In the data rows, the value 128 means zero.
Each row of this table is followed by its label. One hidden rule gives the labels. It looks at one to three of the table's principal directions, none of them among the few with the most spread.
[100 123 132 111 144 139 156 136 112 161 123 134 141 140 133 128 134 136 131 127 106 116 107  99 120 111 113 141 153 101 107 140] h
[123 101 118 130 133 115 130 128 115 138 116 112 104 133 143 119 129 130 145 155 127 152 136 145 126 142 104 119 133 122 138 103] g
[121  88 118 144 159 160  86  96 149 147  86  89 108 143 122 143 137 162 139 137 168 157 114 147 146 150 114 115  82  94 115 110] d
[139 167 125 118 127 110 157 146 113 108 165 162 128 137 138 101 131 116 105 133  90  99 111  99 116 106 141 121 168 159 150 134] f
[108 127 147 119  88  97 130 148  95 122 169 160 157 142 148  71  75  91 141 149 102 127 150 138  85  54 135 100 147 156 146  91] f
[145 132 149 135  80 149  85  84 140 142 162 155 149 157 113 118  98 136 140 158 161 147 132 147 157  98 129 129 111 131 118 124] h
[161 135 149 137  82 129 107 150 122 116 140 130 139 113 122 139 106 132 146 126 138 143 165 153 155 104 136 113 119 156 115 106] f
[127 139 116 128 152 146 127 112 139 130 120 120 119 143 109 122 145 141 108 119 138 119  96 104 130 116 146 125 126 132 123 143] d
[ 70  76 129 138 144 142 112 118 112 179 102  78 132 139 120 133 118 125 147 125 137 144 109 126 113 106 127 138 117  99  95 125] d
[102  76 137 135 118 123 119 140 124 143  84  89 140  89 130 160 113 117 163 106 148 159 176 172 116 153 112 139  92  94 108 115] e
[ 57  80 139 117 128 115 151 137 104 176 114 115 158 132 142 112 106 110 149 127 116 138 129 132  86 108  98 149 140  79 101 134] e
[103  94 115 144 166 167 112 109 111 181 104  85 104 168 117 126 141 170 133 142 134 148  72 106 149  96 125 114 128 106  96 114] f
[ 91  90 118 129 143 103 118 137 116 139 118  86 105 140 148 110 126 108 146 155 119 133 125 131 100 133 113 125 140 135 138 108] d
[196 185 117 138 116 122 125 148 142  69 154 148 104 122 129 131 151 141 103 129 117 110 126 117 161 135 153 106 143 192 156 126] d
[ 76  32 155 159  82 135  78 112 102 200 103  63 145 125 121 147  79 124 191 143 171 201 161 194 141 111 101 142  90  85  73  98] e
[150 143 129 135 107  95 116 135 127  96 166 147 116 124 156 122 119 103 129 156 107 120 145 143 129 154 127 123 140 161 169 112] f
[123 132 127 126 119 154 125  99 136 139 126 145 146 137 117 135 128 133 129 126 136 130 118 118 128 110 140 139 119 121 122 140] g
[124 126 129 146 103 157 119 101 122 145 125 131 149 122 101 145 118 131 128 105 143 147 122 131 139  94 161 138 110 130 109 139] f
[113  82 142 126  98 104 121 127 136 134  97 102 141  92 122 140 105 106 162 120 170 169 194 191 115 165  98 147  93  97 113 124] f
[114 112 123 124 147 148 119 113 137 146 106 112 124 142 123 133 138 143 134 133 140 131 114 119 128 126 120 130 118 110 116 129] f
[160 192 118  98 126  90 143 128 152  60 180 194 122 145 152  80 134  95  98 159 102  77 132 106  95 138 135 116 159 180 198 133] g
[148 148 128 130 136 164 130 110 142 137 118 134 134 127  95 148 144 157 111 101 149 127 109 112 158 122 145 136 115 117 103 155] g
[145 159 110 124 149 134 130 119 139 102 138 145 113 138 130 123 148 127 106 131 113 102 106 100 122 129 151 119 136 156 158 131] g
[111 109 127 128 131 118 143 137 118 137 106 105 129 105 118 136 126 116 133 105 133 140 144 140 116 136 129 137 121 115 117 133] f
[144 136 121 146 152 199 132  95 146 159  88 124 139 122  85 180 161 190 108  77 159 143  87 110 180 131 145 143  95  81  76 167] e
[141 126 143 132  98 146 105 113 151 128 126 138 151 129 119 138 118 144 138 127 162 143 144 151 148 125 118 134 103 114 107 135] e
[117 105 148 122 120 112 115 158 115 140 129 107 130 123 140 127 108 119 153 139 125 131 153 145 126 127 105 123 130 121 115 107] g
[159 147 120 128 141 127 134 128 156  93 109 134 122 101 119 144 146 136 110 101 148 125 144 141 136 171 131 127 103 123 139 142] d
[117 119 114 119 127  81 178 166 111 106 111 124 120  85 153 131 138  95 135 117  98 130 166 142  93 169 111 140 150 131 152 128] e
[105  98 129 139 163 166 130 118 125 176  83  85 129 104 100 188 147 149 130  82 143 137 111 122 151 159 132 159 101  73  81 155] g
[ 82  67 131 115 133  94 133 153 123 146  94  90 122 112 166 137 124 105 172 152 123 143 169 158  95 178  70 146 130  91 128 111] f
[147 109 133 123 102 116  90  95 155 112 125 131 119 135 131 113 110 121 152 167 175 158 173 180 132 155 102 119  94 128 149 102] g
[152 149 123 131 142 133 141 134 126 123 135 140 114 130 128 133 144 148 112 125 117 122 111 115 151 139 127 122 140 129 130 133] g
[124 141 117 133 119 132 143 116 125 125 132 137 135 130 115 119 132 124 114 117 127 130 114 116 120 104 151 133 136 143 129 144] d
[192 208 108 117 158 121 163 138 143  81 159 165  92 139 119 113 174 150  72 126 108  88  90  82 158 149 144 118 168 170 157 157] g
[122 128 131 121 118 124 120 122 140 123 132 131 136 138 128 114 122 121 131 138 139 125 133 130 117 119 125 129 127 134 129 130] e
[158 167 108 131 186 158 170 131 141 125 103 127 108 100 100 181 187 165  82  70 120 104  87  87 167 183 146 151 131 104 113 181] g
[121 104 130 154 120 148 116 127 114 149 110 106 134 113 120 157 122 141 139 107 133 153 127 142 145 120 140 128 107 114 105 120] e
[143 120 132 145 111 128 138 127 129 138 113 111 127 100 106 154 134 142 127 102 156 160 144 157 162 158 120 149 116 107  98 151] d
[117 112 131 127 140 150 120 117 130 154 111 112 128 135 117 141 132 143 137 127 141 135 119 124 138 127 122 134 118 106 106 131] h
[121  78 138 141 117 136  93 124 121 162 104  80 113 137 124 135 115 147 165 152 162 172 144 164 154 128 100 120 108 110  97  99] f
[116 120 133 131 154 171 137 133 129 166  98 111 140 123 114 171 150 167 127  95 128 123 100 103 155 131 124 146 122  85  80 154] f
[ 99  68 130 141 131 108 143 147 124 150  76  79 128  70 138 180 133 119 157  99 141 164 173 178 127 210  88 164 103  67 104 138] e
[119 138 129 107 115  76 128 155 120  97 168 144 119 143 171  87 114  81 139 178  88  96 147 121  86 126 114 119 169 174 177 105] f
[151 164 114 133 137 142 124 102 137 112 149 149 117 149 112 112 140 137  97 130 130 115  93 104 139 110 159 117 132 155 145 138] e
[101  92 153 150  97 141  74 120 104 173 152  97 138 150 126 133  90 121 159 152 131 144 121 138 145  84 137 128 124 135 101 103] f
[122 107 141 125 116 130 112 121 132 144 123 120 134 128 129 136 116 128 148 139 144 141 146 147 135 139 109 137 116 110 115 123] h
[131 128 117 130 155 169 120  84 148 146 107 132 125 154 103 124 143 166 112 124 161 140  93 118 144 120 130 123 103  98 112 139] f
[126 139 132 131 134 144 145 122 133 143 125 135 143 128 109 133 136 147 109 102 137 128 106 118 142 124 130 142 128 103 101 160] e
[102 103 139 137 106 122  84 120 118 139 150 116 135 153 143 109  95 107 152 162 125 132 130 138 112  93 132 116 124 147 136  97] e
[ 66  68 146 123 117 171 118 104 131 193  80 111 178 127 122 158 110 140 170 113 155 156 138 142 114 108 103 157  93  54  71 137] f
[119 121 130 142 114 127 117 130 106 134 143 125 132 136 130 116 109 120 132 132 116 136 122 129 123  90 147 113 132 146 131 108] e
[ 99 121 125 123 127 109 128 138  98 131 150 129 127 142 148 102 108  93 136 149  90 113 122 111  89  89 145 116 153 158 155 102] f
[172 165 141 128  96 132  80 128 138 104 186 153 117 177 140  99 116 139 131 186 124 108 115 114 158  85 134  98 151 191 146 100] f
[102  90 139 129 120 106 130 177 109 132 109 103 136  90 168 166 118 105 168 125  94 127 171 147 110 160 103 138 130 114 128 105] f
[ 68  53 128 140 131 120  90 118 103 172 111  71 115 156 144 103  99 114 168 169 137 161 127 151 101 101 109 114 119 116 120  82] e
[ 89 106 121 114 128 101 158 140 113 133 112 120 136 119 136 106 121  99 137 125 119 133 144 132  81 119 119 135 140 122 133 128] e
[173 162 117 128 147 147 148 127 158  99 102 139 123  96 104 163 163 156 100  83 148 122 131 125 156 171 139 135 106 118 123 160] f
[160 188 100 115 150 108 163 120 132  77 158 177 106 134 133  98 151 112  83 132  97  93 106  94 109 135 157 115 156 172 188 138] f
[116 136 104 137 170 151 127 110 115 138 131 125 107 164 127 109 144 145 104 135 106 115  65  85 122  92 155 104 140 140 141 119] e
[199 198 127 117  84  66 127 140 149  34 194 183 112 119 139  83 118  84 103 154 123 103 171 147 121 145 146 107 148 215 202 120] e
[135 137 143 110 125 114 140 153 126 124 129 129 135 107 123 137 124 114 133 115 125 113 156 129 126 141 122 138 134 127 121 135] h
[139 135 122 131 136 158 141 100 131 148 110 129 127 129  92 139 142 155 115 107 153 145 111 122 153 122 138 137 116 109 104 149] g
[ 90  72 138 136 105 122  87 114 124 153 121 101 134 135 150 133 100 107 173 163 139 152 154 162 111 133 107 135 108 115 128  98] f
[ 72  66 115 142 162 138 107  98 112 182 105  80 107 168 133 104 123 140 142 159 140 158  87 130 115 114 109 120 121  92 114 107] d
[139 154 112 124 157 105 167 155 131 101 133 142 112 114 151 131 159 129 101 119  94 102 112 108 124 174 117 135 157 127 151 149] e
[116 133 120 138 113 122 140 125 117 125 135 129 138 121 120 123 125 112 119 113 119 130 121 122 114 107 153 136 136 146 130 140] d
[130 152 135 125 112 145 120 124 118 135 159 145 141 156 117 112 119 130 122 137 116 110 102  96 133  65 155 121 149 160 120 129] f
[113 131 133 109 112 140 143 131 132 130 118 153 162 124 135 132 123 122 142 121 119 118 143 118 103 102 126 136 130 121 122 133] g
[166 161 116 142 137 170 135 105 147 118 114 145 131 126  93 142 152 173  95  91 153 137 100 116 165 116 156 120 107 124 110 152] d
[181 179 126 125 132 131 153 144 146  92 132 154 124 104 114 148 155 147  98  96 128 110 130 118 159 157 137 132 133 139 129 157] e
[ 54  75 134 133 135 167 106 103 115 195 108 104 159 153 136 148 115 130 158 135 121 133  97 109 107  93 124 150 119  84  94 129] f
[113 113 118 139 150 142 114 129 103 148 129 109 108 152 139 124 129 137 133 146 103 127  95 106 128  97 140 106 139 140 133  99] g
Here are more rows. What is the label of each one?
[ 94  95 135 138 123 118 129 136 120 147 112  98 142 101 127 149 117 108 141 105 132 139 144 147 115 146 126 152 115 104 110 139]: d
[136 131 131 127 111 123 141 141 126 117 115 127 139 105 115 128 122 124 130 104 139 140 155 142 123 116 136 125 120 134 119 129]: e
[ 75  86 135 129 141 166 115  96 112 200 115 108 142 161 121 136 120 144 149 142 132 140  91 110 129  97 116 146 126  82  89 132]: h
[166 180 132 108 135 147 155 125 149 115 137 168 138 123 106 141 152 149 101 106 131 101 118 100 153 139 133 142 138 124 119 167]: h
[ 98 143 137 113 109  71 114 142 116 102 204 159 136 166 174  59  92  66 125 184  80  84 121 111  70  94 130 117 175 179 183 108]: e
[159 182 117 111 141 119 156 128 130 100 163 173 115 148 130  98 145 130  95 141 103  96 103  93 129 120 137 118 164 158 158 140]: h
[201 184 133 132 118 111 166 157 156  74 127 153 129  64 107 167 155 141  91  67 144 122 163 151 171 203 130 146 118 126 125 175]: e
[130 137 116 113 160 129 125 109 143 116 122 129 113 151 116  93 134 131 110 135 146 119 113 117 111 118 133 108 119 133 144 123]: f
[113 116 125 121 146 139 115 114 123 151 130 118 114 167 130 105 128 139 134 160 129 127 101 110 126 103 119 116 139 127 125 113]: h
[102  96 140 136  98 146  97 102 137 146 116 122 159 133 122 130 101 124 152 130 158 152 143 153 117 101 129 132  95 112 110 120]: d
[112 120 128 121 132 115 118 138 120 125 135 119 122 132 145 124 122 104 140 145 108 112 134 121 106 125 131 125 137 146 146 111]: g
[144 179 119 107 163  92 193 177 124  92 144 153 119  92 142 141 163 108  89  94  74  73 123  90 115 182 131 149 173 136 153 168]: g
[ 93  86 139 148 138 140 139 163  95 178  98  80 136 103 128 172 129 143 147  94 111 144 120 128 144 131 117 146 131  87  75 133]: e
[ 96  84 129 148 130 150  97 113 122 163 104  83 129 126 118 155 121 130 149 122 144 149 122 139 132 123 136 138 103 111 103 122]: e
[122 150 133 111 104 103 139 147 117 105 161 159 144 133 148 102 112  92 131 144  93  99 141 111  93  96 140 124 158 168 156 120]: f
[ 98 101 142 123 122 127 104 122 127 144 130 120 144 135 139 126 105 111 149 142 131 127 139 138 109 120 119 132 116 115 125 115]: f
[132 124 145 120 118 144  84 101 134 142 152 142 133 169 128 104 101 135 142 168 145 128 124 131 137  94 121 109 116 131 129 101]: h
[166 198 120 110 150 112 185 150 131  97 161 175 118 130 124 108 160 138  76 113  98  87  97  85 139 140 133 131 176 144 143 168]: f
[155 138 122 153 138 163 105 111 124 138 131 119 109 136 111 156 141 158 118 123 131 134  97 116 173 124 154 119 117 138 120 124]: g
[ 98 105 128 125 145 156 101 110 119 156 119 118 133 155 130 125 115 130 144 143 123 124 109 112 112  89 138 114 116 121 124 103]: g
[146 138 124 126 118  84 140 154 118  95 149 138 109 129 150  89 120 114 123 150 114 131 145 144 116 131 115 104 150 157 159 105]: d
[108  68 155 129  98 116  98 128 129 158 107  96 140 110 136 151  98 118 179 144 162 167 185 188 135 164  81 146  97  85 101 110]: h
[117  96 134 130 131 170 112 106 131 169  86 102 137 127 102 157 128 155 151 115 162 155 132 137 147 116 124 134  95  93  86 126]: g
[146 149 118 121 150 135 158 111 155 116 111 151 129 105 117 154 159 141 103 100 140 121 125 126 140 190 118 155 116  92 130 170]: g
[161 176 112 132 111 103 150 138 116  85 169 164 114 143 132  78 129 121  98 141 105 120 114 114 121  88 154  98 164 189 165 119]: d
[135 117 136 143  94 127 120 120 143 122 114 121 147  99 111 146 118 127 134 103 164 156 158 167 140 144 129 143  98 116 109 143]: d
[124 131 121 131 126 124 121 100 125 135 153 144 119 161 133  98 123 127 121 161 126 133 104 123 127 116 125 123 141 134 145 124]: f
[132 136 116 141 162 127 167 167 110 134 115 109 108 109 136 156 164 152 108  99  93 118  97 103 149 159 123 137 157 114 113 149]: e
[146 131 129 138 106 128 116 116 128 130 140 126 119 135 119 127 126 134 131 143 142 145 130 139 151 126 129 129 131 143 125 127]: f
[147 151 149 133  73 136 102 109 135 120 169 162 159 146 113 106  96 124 127 138 148 134 135 140 141  76 147 122 123 154 121 128]: e
[ 95  92 146 116  99 108 122 125 134 143 117 116 153 119 131 121 103 102 157 136 153 146 168 162 103 135 100 150 115 104 113 132]: e
[134 139 123 128 158 186 117  83 153 153 107 133 133 158  89 131 146 177 106 112 165 130  81 104 155 105 140 125 102  98  96 151]: f
A new table starts here. A hidden rule labels the rows of this table. It goes by one to three of the table's principal directions, not those with the most spread.
[138 170 133 150 149 109 139 127 113 151 137 115 118 149 149 171 114 125 108 126 117 121 118 141 115 112 110 144 131 153 140 135] 0
[132 122 125 125 107 131 125 103 143 152 127 109 142  99 106 142 153 176 142  99 118 154 162 133 134 114  98 114 125 123 139 103] 1
[118 105 121  94 108 140 115 137 135 109 132 158 123 126 130 103 115 127 161 123 136 135 113 119 135 139 152 135 127 101 112 133] 1
[144  76 108  99 108 115 117 156  92 135 113 184 169 105 112  72  94 127 180  70 114 146 131 138 117 151 119 128 120 119 126 180] 2
[112 102 129 101 130 158  91 129 173  97 124 100 107 130 138  88 135 131 133 143 153 135 111  78 120 125 149 114 135 114 112  95] 2
[122 125 135 139 121 135 130 114 133 127 136 119 131 112 116 140 159 140 120 136 131 127 147 137 145 130 117 117 135 120 132 109] 2
[137  73 119 104 129 143  75 148 140 112 106 127 144 116 128  40 118 118 159 106 128 135 114  82 108 150 135 109 138 118 114 128] 1
[132 146 130 137 146 111 179 151  77 128 128 171 136 133 121 163 111  97 132 124 122 103 130 171 137 125 139 134 118 145 134 182] 2
[139  90 100  68 127 148  76 140 176 127  78  83 124 136 136  16 105 150 144  82 117 179 133  51  76 116 149  89 107 134 114  90] 2
[156 118 102 113 100 106 143 122 108 173  94 143 167 105  95 102 115 164 154  62  85 167 175 149 115 125 110 114  99 136 141 141] 2
[116 108 119  84 105 140  72 110 183 128 142  84 109 126 151 101 127 187 116 107 145 187 132  90 105 114 104 125 127 112 128  69] 2
[126  88 143 135 170 158  56 114 197 111 119  23 125 105 136  89 161 159  89 134 168 142 123  49  89 106  83  91 149 153 137  74] 0
[128 154 140 130 173 122 129 144 122 116 137 114 106 146 154 162 113 110 101 146 142 111 106 127 112 113 133 135 132 152 132 141] 0
[ 95 123 114  62  73 131 165 145 114  81 148 241 104 144 127 136  87 104 176 161 143 125 103 169 175 158 217 175 102  63  92 167] 2
[133 110 150 161 182 154  89 128 154 118 120  53 130 109 129 115 173 123 108 135 145 105 126  79 111 113  96  84 160 157 137  98] 2
[121 153 124 119 106 117 158 133 101 122 139 185 116 145 130 149 116 105 139 150 113 115 124 168 157 148 170 151 120 102 116 144] 0
[125 152 130 131 145 118 150 130 126 131 132 117 116 146 140 160 109 128 101 133 139 130 121 135 114 106 122 141 116 152 137 140] 2
[148 107 131 152 134 128 114 116 123 157 117 100 163  90 103 124 158 156 141  87 113 134 158 125 122 120  76 100 140 144 147 123] 2
[ 96 103 126  88  98 144  94 141 156  76 158 168  95 158 163  92  92 105 140 171 168 129  67 102 136 158 171 172 136  81  96 128] 0
[125 144 122 125 121 117 141 126 129 132 131 131 119 149 139 135 106 128 107 136 132 138 122 134 120 125 131 147 114 133 129 132] 2
[150 150 132 170 155 119 126 114 133 167 112  68 139 130 128 141 140 142 102 109 111 130 142 113 102 104  83 113 133 170 149 113] 0
[116 125 111  85  81 117 143 133 113 124 145 192 123 134 131 129  99 138 153 117 122 153 129 162 146 143 153 155 110  92 117 142] 2
[113  95 131  99 126 140  74 138 156  89 147 134 111 132 154  92 112 122 127 153 159 132  90  97 122 151 143 147 142 101 111 119] 1
[125 133 124 115 110 127 136 134 112 113 128 178 123 129 120 123 128 105 152 151 111 111 127 151 158 158 178 137 126  95 110 135] 0
[148 147 135 170 163 105 146 117 110 168 123  76 151 113 119 167 144 154  77  98 121 138 166 146 102  97  57 106 124 184 167 130] 0
[108 159 146 133 135 125 142 125 125  96 163 156  96 143 144 190 129 104 108 194 149  96 102 157 160 140 163 165 136 106 118 135] 0
[131 125 127 128 137 129 112 128 146 132 122 101 125 137 140 114 114 134 118 121 136 138 115 101 104 117 115 130 128 143 130 122] 2
[109 121 138 132 108 147 130 113 138 112 147 138 121 113 117 146 164 132 140 153 138 116 134 138 164 138 137 124 143  98 120 107] 1
[116 142 137 145 126 124 166 131  98 125 151 157 128 128 124 175 137 115 126 138 135 109 131 168 153 127 123 135 133 127 134 150] 1
[133 132 116 120 117 112 132 135 120 147 130 137 132 148 145 123  87 135 131  99 126 149 113 127 104 119 108 151 118 141 133 148] 0
[142 160 117 151 120 106 194 132  81 168 113 151 147 139 112 153 117 120 132  94  95 127 156 171 129 112 116 123 108 156 143 160] 0
[146 169 129 159 155 111 144 111 136 168 113  64 128 140 132 159 129 152  81 112 115 143 149 123  96  90  88 118 116 178 154 111] 1
[120 115 143 128 147 154  97 119 160 107 131  92 117 109 125 128 167 135 129 148 143 116 128 100 136 124 132 105 147 119 123  93] 2
[119 159 145 160 128 130 146 105 129 125 146 122 117 124 119 181 169 124 103 175 127 103 142 155 163 134 134 131 138 117 131 106] 1
[128 159 143 160 158 124 139 117 132 133 136  92 117 133 134 175 145 127  89 151 135 112 130 133 126 111 112 127 134 152 141 118] 1
[113  94 136 118 107 153  93 106 164 109 142 112 129  94 113 119 171 158 136 142 146 137 141 113 151 138 121 114 144  94 122  87] 2
[122 131 110  71 111 134 163 150 118  98 100 199 114 139 110 107  99  98 176 143 113 118 125 143 150 144 229 134  93  95  97 158] 0
[139 158  95  78  99  94 165 142 106 154 110 181 123 164 139 127  49 136 151  87 100 165 123 154 106 117 161 166  80 130 123 169] 2
[103 109 139 123 104 142 120 117 143  97 160 152 120 115 124 146 146 130 136 165 159 118 114 137 163 146 136 148 142  90 117 122] 2
[138 116 117 111 125 129 108 138 131 125 108 134 130 133 128  78 117 117 140 124 112 133 126 109 119 145 154 120 123 119 116 123] 0
[115 153 132 112 136 124 167 137 114 103 135 167 108 138 127 173 116 106 127 163 138 107 119 160 150 127 176 147 112 118 119 155] 0
[135 181 133 158 160 117 191 134 102 149 116 116 120 153 128 183 122 106 110 127 117 104 133 148 121  93 130 123 115 172 141 152] 1
[149 131 116 134 125  96 124 137 102 162 126 136 147 139 142 117  89 136 121  87 110 150 126 139  97 128  90 146 121 151 143 154] 0
[109 150 149 145 156 141 105 116 166 120 164  62  91 151 171 172 137 144  82 150 168 131  98  96 110  93  89 136 152 149 138  90] 0
[151 157 109 126 117  90 193 140  67 164 106 188 153 131 104 154  93 120 148  91  85 130 156 190 131 127 141 140  92 143 138 187] 1
[143 161 137 171 171 116 138 116 136 164 120  52 129 139 140 165 130 147  79 110 131 133 135 112  88  82  68 117 128 191 158 120] 2
[133  98 146 157 156 140  85 116 151 125 131  72 145  95 121 120 166 145 106 130 148 122 134  99 117 125  78 105 154 143 142 106] 0
[136 186 134 161 129  96 167 111  99 164 148 133 124 139 133 211 129 139  99 132 109 124 144 182 139 115 104 152 125 144 149 135] 1
[111  95 135 114 114 172 103 125 160  90 123 135 119 111 112  93 165 112 175 158 139 103 115  94 161 148 174 109 148  85  99 102] 0
[121 112 141 137 169 165  80 132 178 109 118  43 106 139 153  85 152 122 105 137 154 123 106  49  96 106 115  90 153 152 124  80] 1
[ 98  93 132 106  98 156 132 141 123  75 145 190 120 120 117 103 145  94 164 166 148 103 114 137 176 165 182 128 139  74  99 136] 2
[140 160 141 169 181 125 137 127 131 159 124  49 123 142 147 163 135 138  87 103 132 127 131 107  87  75  68 104 137 195 157 118] 0
[113 137 123  89 117 131 145 143 127 101 133 176 104 149 139 137  95 108 153 149 138 120  99 136 141 134 186 156 114 104 106 151] 2
[122 137 139 150 126 131 125 116 132 123 141 122 122 128 129 145 150 122 115 156 132 113 126 133 145 137 127 132 142 119 127 112] 0
[136 176 127 150 123 105 196 127  80 153 127 170 134 137 113 191 124 112 137 127  99 107 145 188 152 122 141 141 114 137 136 163] 1
[ 99 146 115  75 100 127 171 158 110  78 136 223  89 176 145 124  75  72 144 181 139 111  90 156 157 156 234 172  99  85  91 166] 1
[143 145 118 134 121 116 156 133  98 149 110 152 140 132 115 125 124 115 144 111  93 123 146 151 133 134 143 122 117 132 129 143] 0
[117 121 134 122 136 141 124 133 138 110 135 124 119 129 134 131 129 122 132 137 147 121 113 116 130 122 134 127 134 126 123 129] 2
[151 142 136 167 143 106 111 103 127 166 130  84 149 105 121 160 152 162  94 115 112 137 156 140 117 121  69 124 137 152 156 110] 0
[ 97 133 148 144 117 164 142 122 138  85 148 148 102 131 121 144 177  88 143 196 143  79 114 130 185 149 180 121 153  87 103 104] 0
[120 109 134 128 138 160 111 133 152 105 115 107 119 128 126  90 149 109 144 143 137 110 116  87 131 130 151 102 142 122 113 107] 1
Here are more rows. What is the label of each one?
[122 135 143 147 150 142 121 125 137 127 140  96 118 127 138 152 150 129 124 131 140 115 119 114 127 110 107 116 149 141 134 114] ~ 0
[102 127 137 112 138 166 130 137 157  79 125 127  92 145 134 115 143  92 140 178 151  97 101  96 148 130 192 116 134 107 100 110] ~ 2
[133 108 116  94 127 121 135 151 107 119 116 166 139 119 119 108 103 123 152 105 124 136 133 141 123 134 148 126 111 124 124 162] ~ 0
[138 162 135 158 143 117 178 125  96 149 123 138 137 123 110 186 139 119 137 122 110 102 143 164 143 111 124 125 124 148 140 155] ~ 1
[137  82 115 102 116 139  72 144 139 114 109 137 137 124 132  33 120 115 154 118 116 137 118  89 116 164 150 114 137 104 108 114] ~ 0
[120 121 146 161 138 134 112 111 144 130 153  91 132 114 133 159 151 146 107 136 156 123 121 119 127 116  74 131 152 140 143 116] ~ 1
[142 114 124 135 118 120 103 109 140 152 122 102 149 104 115 116 142 165 121 104 116 152 153 124 118 129  90 119 129 131 141 108] ~ 1
[121 124 108  84 109 130 153 152 118 111 108 176 118 152 128  89  90 103 154 125 121 134 119 129 128 137 188 134 100 113 107 152] ~ 2
[133 144 119 111 115 106 128 113 133 157 141 116 128 127 137 159 109 178 109  96 125 173 146 146 110 106  91 143 111 138 147 119] ~ 2
[143  98 118 121 109 124 107 118 131 146 113 126 158  96 104  97 139 158 147  95 111 151 156 126 125 138 106 114 125 120 134 120] ~ 1
[140 165 150 194 172 139 127  98 154 159 119  26 123 126 127 167 186 142  81 137 122 111 150 101 115  90  79  89 149 176 152  76] ~ 0
[118 158 133 140 120 123 164 132 102 116 142 171 114 146 129 160 131  93 128 166 121  97 121 164 161 145 167 145 129 111 118 142] ~ 0
[141 133 121 136 126 107 130 121 120 161 128 112 144 126 131 138 113 157 114  90 120 155 142 137 104 112  80 133 120 152 148 134] ~ 2
[123  79 124  96 132 145  56 121 188 121 129  62 126 115 148  73 122 179 112  99 162 180 120  62  82 110  81 114 133 135 134  87] ~ 2
[104  74 138  97 119 166  88 140 147  70 142 155 120 103 122  88 156 110 167 158 156 108 108 105 159 160 167 115 153  78 100 116] ~ 2
[ 99 148 132 100  92 128 149 122 125  96 166 196  97 138 134 179 122 119 142 180 142 116 110 172 178 150 183 173 124  73 107 134] ~ 2
[158 168 127 187 175 114 136 121 132 184  95  29 135 159 144 119 129 131  67  96 105 137 144  92  68  84  67  95 126 210 159 104] ~ 0
[131  72 119 119 109 133  59 129 154 127 132 107 146 120 142  47 118 146 127 105 141 160 113  82 100 150  88 128 144 118 126 107] ~ 0
[124 122 126 117 112 127 149 139 104 114 130 186 134 122 114 134 121 107 163 137 123 109 122 155 156 149 161 141 125 103 115 160] ~ 2
[133 131 129 124 141 123 132 131 123 133 127 124 131 122 128 145 122 137 128 115 129 131 131 133 120 115 118 128 124 140 135 140] ~ 2
[150 110 160 207 185 136  95 106 134 149 124  35 165  74 103 148 206 148  89 122 132 103 162 110 118 114  38  76 169 173 163 100] ~ 0
[136 139 129 141 131 114 153 132  96 133 126 159 141 120 113 151 130 113 133 132 113 110 139 162 144 139 137 133 124 128 131 155] ~ 1
[140 157 125 147 138 115 136 122 129 153 118 104 125 149 138 138 113 129 110 123 115 131 124 122 108 114 117 136 122 153 136 126] ~ 0
[131  95 126 104 135 139  77 137 149 118 125 112 128 118 140  86 122 139 145 109 135 142 114  92 108 132 120 119 140 122 122 116] ~ 2
[127 174 133 160 114 104 182 121  87 141 145 173 127 143 122 189 129 105 117 157 110 102 134 189 162 142 141 157 124 121 131 152] ~ 0
[124 145 122 120 104 109 180 130  91 129 136 194 135 126 110 171 111 121 144 133 120 122 138 186 157 137 152 155 107 112 127 170] ~ 2
[132 164 127 139 144 117 138 121 142 150 126  88 111 159 151 150 107 138  96 123 129 141 118 114  98  97 110 139 119 161 139 119] ~ 1
[109 116 136 108 129 139 123 133 140  87 141 153 113 124 128 137 126 114 132 169 156 112 107 129 147 141 164 145 128 103 113 137] ~ 0
[125 137 135 133 134 132 117 120 140 131 140 110 118 129 138 151 136 139 126 130 134 127 120 121 127 117 115 132 139 130 131 114] ~ 1
[134 115 129 139 140 141 114 119 155 130 103  83 135 119 114  98 147 134 117 129 129 130 139  93 114 120 122 102 126 142 130 105] ~ 1
